In the data rows, zero lies at 4.5, halfway between 4 and 5.
Here are some points, one per row:
[5 8 4 5 5 6 3 5 2 7 5 3 7 4 3 6 4 6 6 7 3 6 8 3 4 7 5 1 5 3 4 4 5 5]
[4 5 3 6 1 5 4 4 2 4 7 6 3 7 6 4 4 5 6 3 7 3 6 5 3 6 5 6 5 5 6 5 2 5]
[6 5 1 4 5 5 0 7 5 4 4 5 4 4 6 5 3 5 6 3 6 5 2 4 7 3 5 6 2 4 3 7 4 6]
[4 6 4 4 5 6 6 5 1 6 3 5 5 7 4 7 7 4 0 3 5 2 6 6 6 5 4 6 5 5 6 4 2 4]
[6 2 0 5 4 5 7 4 7 6 3 6 4 3 8 6 8 5 3 3 9 6 8 5 5 3 5 8 5 5 7 4 3 4]
[3 7 6 2 5 7 4 6 3 8 3 5 9 4 5 6 4 1 4 6 7 6 5 5 4 4 6 4 5 6 4 6 7 6]
[4 6 0 5 3 4 7 3 5 4 4 7 6 5 8 5 1 3 6 5 9 2 5 7 4 4 5 4 5 5 7 4 3 4]
[5 3 7 2 5 2 6 6 3 5 6 4 6 2 5 5 4 3 5 6 7 6 3 4 3 5 3 5 1 4 4 3 4 5]
[5 5 4 8 5 5 5 2 5 3 5 2 7 6 5 8 3 2 6 4 3 5 6 3 2 6 7 5 4 3 2 5 3 6]
[4 7 6 3 3 1 2 9 3 2 4 4 6 5 3 3 5 4 6 6 5 4 6 5 4 5 3 7 5 3 5 4 7 5]
[7 5 4 4 4 3 1 7 5 3 3 5 3 3 8 5 6 3 2 2 4 1 2 4 5 7 4 5 0 2 2 5 6 5]
[3 7 7 7 4 8 6 2 6 4 4 7 4 4 5 5 6 5 5 4 6 4 4 4 5 4 4 6 3 4 4 5 8 2]
[4 4 9 4 4 6 5 5 4 3 0 4 3 2 4 5 4 2 6 5 3 4 4 2 6 4 4 6 6 2 9 5 3 6]
[4 1 6 3 3 6 2 8 7 5 5 7 6 4 5 1 4 5 4 4 4 1 9 3 4 6 3 2 3 4 4 8 6 6]
[4 4 5 8 7 5 7 3 4 4 7 5 2 6 3 6 5 4 5 4 4 3 7 1 4 7 5 4 2 6 4 6 3 4]
[5 5 3 3 5 5 6 2 2 5 4 2 3 4 5 4 5 6 2 4 6 0 7 7 4 3 4 3 7 2 4 4 3 3]
[6 3 5 7 9 3 6 7 4 4 6 4 6 7 4 8 1 4 4 5 7 6 6 5 5 5 4 3 4 3 2 7 6 1]
[5 4 5 2 4 7 0 7 5 4 5 5 3 6 2 4 4 5 4 4 4 5 3 6 3 2 7 2 2 4 6 3 1 5]
[5 5 7 5 4 8 3 6 7 4 7 2 3 6 5 6 4 6 5 3 5 2 4 4 5 5 5 6 6 5 3 3 5 0]
[6 6 3 3 6 9 6 5 5 3 5 4 5 7 4 3 5 5 7 5 5 4 3 6 6 3 2 1 3 5 6 3 2 5]
[4 3 4 5 4 5 5 5 5 3 3 6 4 2 2 6 4 6 7 3 2 3 3 3 3 2 6 4 8 4 4 4 3 3]
[6 4 3 6 3 4 6 4 3 5 3 2 6 7 5 2 5 3 6 2 1 5 4 3 0 4 4 5 3 4 5 5 6 5]
[3 5 2 7 4 4 6 6 3 4 3 6 3 2 5 3 7 5 3 5 5 5 8 8 2 3 6 5 6 5 3 3 1 3]
[7 4 4 5 3 5 6 3 5 2 9 2 4 5 4 4 6 3 7 7 3 4 5 5 4 2 6 5 2 5 4 3 6 6]
[5 5 5 4 5 1 5 4 2 6 5 6 4 7 5 5 5 6 6 2 2 6 7 8 3 2 4 4 3 3 8 6 6 3]
[4 6 5 3 3 3 3 1 4 4 5 5 4 4 4 4 2 2 5 6 5 7 5 4 6 7 6 6 3 6 4 7 2 2]
[4 5 6 6 4 4 6 4 3 4 4 4 5 4 0 2 7 4 4 5 4 4 3 3 3 7 7 5 6 4 4 4 4 2]
[6 4 8 5 4 5 4 6 3 3 5 7 6 4 6 4 4 4 5 4 5 6 4 0 6 4 4 4 6 6 3 0 5 2]
[5 5 6 6 4 4 2 6 5 6 8 4 7 3 3 4 5 7 4 6 2 5 4 6 6 7 0 5 4 4 5 4 4 5]
[3 6 6 3 3 8 4 5 4 6 5 4 5 3 6 4 3 5 0 5 2 6 4 2 4 3 5 3 3 4 4 4 5 3]
[4 2 6 3 9 4 0 4 3 2 4 5 7 4 5 2 3 5 4 4 5 3 4 6 3 3 3 6 3 8 7 4 5 8]
[6 2 2 2 6 4 6 5 4 5 6 6 5 4 3 4 2 2 4 3 2 4 4 4 5 4 5 6 9 6 4 6 6 4]
[2 5 3 0 4 5 6 6 4 2 3 6 4 5 3 2 3 7 4 4 4 4 3 6 6 5 3 8 2 5 2 5 3 6]
[2 6 1 5 6 3 3 2 5 6 7 6 4 2 8 4 5 6 1 4 9 3 7 4 3 5 6 5 6 2 6 2 3 3]
[0 4 5 5 5 5 7 7 4 5 6 3 2 7 5 5 5 5 2 5 4 3 7 6 5 2 6 5 5 4 3 4 5 5]
[6 7 5 9 7 4 6 3 5 3 5 6 2 5 6 7 5 2 4 5 4 5 5 5 4 4 2 4 5 5 3 5 4 6]
[0 6 4 4 5 4 6 5 5 4 6 3 4 4 7 1 4 4 7 3 3 7 4 6 6 5 5 5 7 3 6 6 5 2]
[4 6 4 3 9 5 6 3 7 3 5 5 7 7 5 7 4 5 5 7 0 4 3 4 2 5 5 5 4 1 5 3 4 5]
[6 4 6 2 6 6 3 6 4 5 2 1 3 3 7 1 4 4 6 3 5 6 8 6 5 6 4 5 3 7 2 4 4 7]
[6 3 5 5 2 5 5 2 5 3 1 4 6 4 2 2 5 6 1 6 6 7 3 3 7 5 5 4 8 3 6 2 5 6]
[3 4 4 3 4 3 4 4 7 3 4 2 6 3 2 5 6 2 5 4 7 3 2 2 8 6 4 2 1 7 6 4 6 4]
[6 3 6 4 3 4 3 2 7 5 2 3 4 2 2 7 4 7 7 7 5 4 6 6 5 4 6 4 9 4 4 4 7 6]
[6 7 4 3 5 4 3 7 9 7 6 5 3 3 4 3 6 3 5 4 5 3 2 4 2 8 3 4 6 7 4 5 7 8]
[4 5 7 7 6 4 9 2 3 7 3 5 2 5 5 6 2 5 6 4 4 4 4 5 7 6 9 3 3 6 5 3 6 6]
[4 1 0 5 5 5 3 5 2 6 4 4 3 6 6 5 5 6 5 9 1 7 5 5 6 5 6 5 2 3 6 7 6 4]
[4 6 5 5 7 5 3 4 7 5 0 2 4 5 4 5 5 7 6 8 4 5 4 4 2 4 3 5 4 9 5 3 4 2]
[3 3 4 3 3 6 5 3 3 5 3 4 5 7 5 9 7 7 6 1 5 4 4 7 3 5 3 6 6 3 6 6 5 6]
[6 6 4 6 3 5 4 4 5 0 3 5 7 6 6 4 6 5 4 4 2 7 2 6 4 5 6 3 6 7 4 7 5 5]
[5 4 6 7 5 0 4 5 7 7 6 4 7 4 3 5 5 4 3 5 6 3 3 3 9 2 6 6 2 5 4 4 4 7]
[4 5 3 8 4 4 8 7 3 2 6 4 4 1 4 6 1 6 4 3 3 4 5 3 5 6 3 4 4 7 5 4 4 5]
[7 6 7 0 5 3 5 7 3 4 6 7 4 3 5 1 7 9 7 5 6 5 3 3 4 3 6 4 4 5 3 7 4 6]
[3 6 6 4 6 5 3 3 6 6 5 2 4 6 4 4 4 5 4 3 4 7 5 2 5 1 2 5 5 4 2 7 4 6]
[2 1 3 4 3 2 4 3 6 6 3 7 6 3 6 4 5 1 7 7 4 4 1 4 5 6 2 1 7 4 1 1 3 4]
[5 3 5 1 3 3 4 2 6 0 4 4 4 3 2 5 4 4 2 4 3 6 4 4 7 4 4 3 7 5 6 3 6 4]
[6 2 4 3 4 7 5 3 4 4 5 3 3 0 4 4 6 3 3 6 4 6 2 7 4 5 4 6 4 4 5 5 7 4]
[5 5 2 6 4 4 4 3 3 8 4 5 5 5 4 3 4 5 6 1 3 3 6 7 7 2 3 7 5 1 4 4 5 2]
[5 4 6 9 5 6 5 4 5 5 7 5 6 4 4 7 4 8 4 5 5 7 1 6 5 5 7 2 6 5 6 7 5 4]
[5 3 4 5 2 3 4 4 5 6 5 6 2 5 4 6 6 4 3 4 1 3 6 6 4 4 4 4 4 4 5 9 5 4]
[5 3 5 4 4 3 3 8 7 6 5 6 4 9 4 3 5 4 5 5 5 7 5 5 5 5 4 5 2 5 5 0 6 7]
[6 1 7 4 0 4 5 4 5 8 5 2 5 5 5 5 2 5 3 5 5 5 2 4 2 5 5 4 6 6 6 5 2 4]
[5 6 3 7 5 4 4 5 4 5 4 3 1 6 3 4 3 3 5 5 6 7 2 1 3 3 2 4 7 5 5 5 5 4]
There is one direction along which these points spread out most. Take the direction at right angles to it along which they spread out most. Go by this last direction. How many in every 100 of the points above lie lower along it than each point below? Round to a whole number. More than half of the points above lie lower than the first one.
[4 6 4 4 5 6 6 5 1 6 3 5 5 7 4 7 7 4 0 3 5 2 6 6 6 5 4 6 5 5 6 4 2 4] -> 23
[3 7 7 7 4 8 6 2 6 4 4 7 4 4 5 5 6 5 5 4 6 4 4 4 5 4 4 6 3 4 4 5 8 2] -> 64
[3 7 6 2 5 7 4 6 3 8 3 5 9 4 5 6 4 1 4 6 7 6 5 5 4 4 6 4 5 6 4 6 7 6] -> 44
[5 4 6 9 5 6 5 4 5 5 7 5 6 4 4 7 4 8 4 5 5 7 1 6 5 5 7 2 6 5 6 7 5 4] -> 98
[6 1 7 4 0 4 5 4 5 8 5 2 5 5 5 5 2 5 3 5 5 5 2 4 2 5 5 4 6 6 6 5 2 4] -> 74
[4 6 0 5 3 4 7 3 5 4 4 7 6 5 8 5 1 3 6 5 9 2 5 7 4 4 5 4 5 5 7 4 3 4] -> 30
[3 4 4 3 4 3 4 4 7 3 4 2 6 3 2 5 6 2 5 4 7 3 2 2 8 6 4 2 1 7 6 4 6 4] -> 62
[5 3 5 1 3 3 4 2 6 0 4 4 4 3 2 5 4 4 2 4 3 6 4 4 7 4 4 3 7 5 6 3 6 4] -> 80
[4 7 6 3 3 1 2 9 3 2 4 4 6 5 3 3 5 4 6 6 5 4 6 5 4 5 3 7 5 3 5 4 7 5] -> 21
[4 6 5 3 3 3 3 1 4 4 5 5 4 4 4 4 2 2 5 6 5 7 5 4 6 7 6 6 3 6 4 7 2 2] -> 57
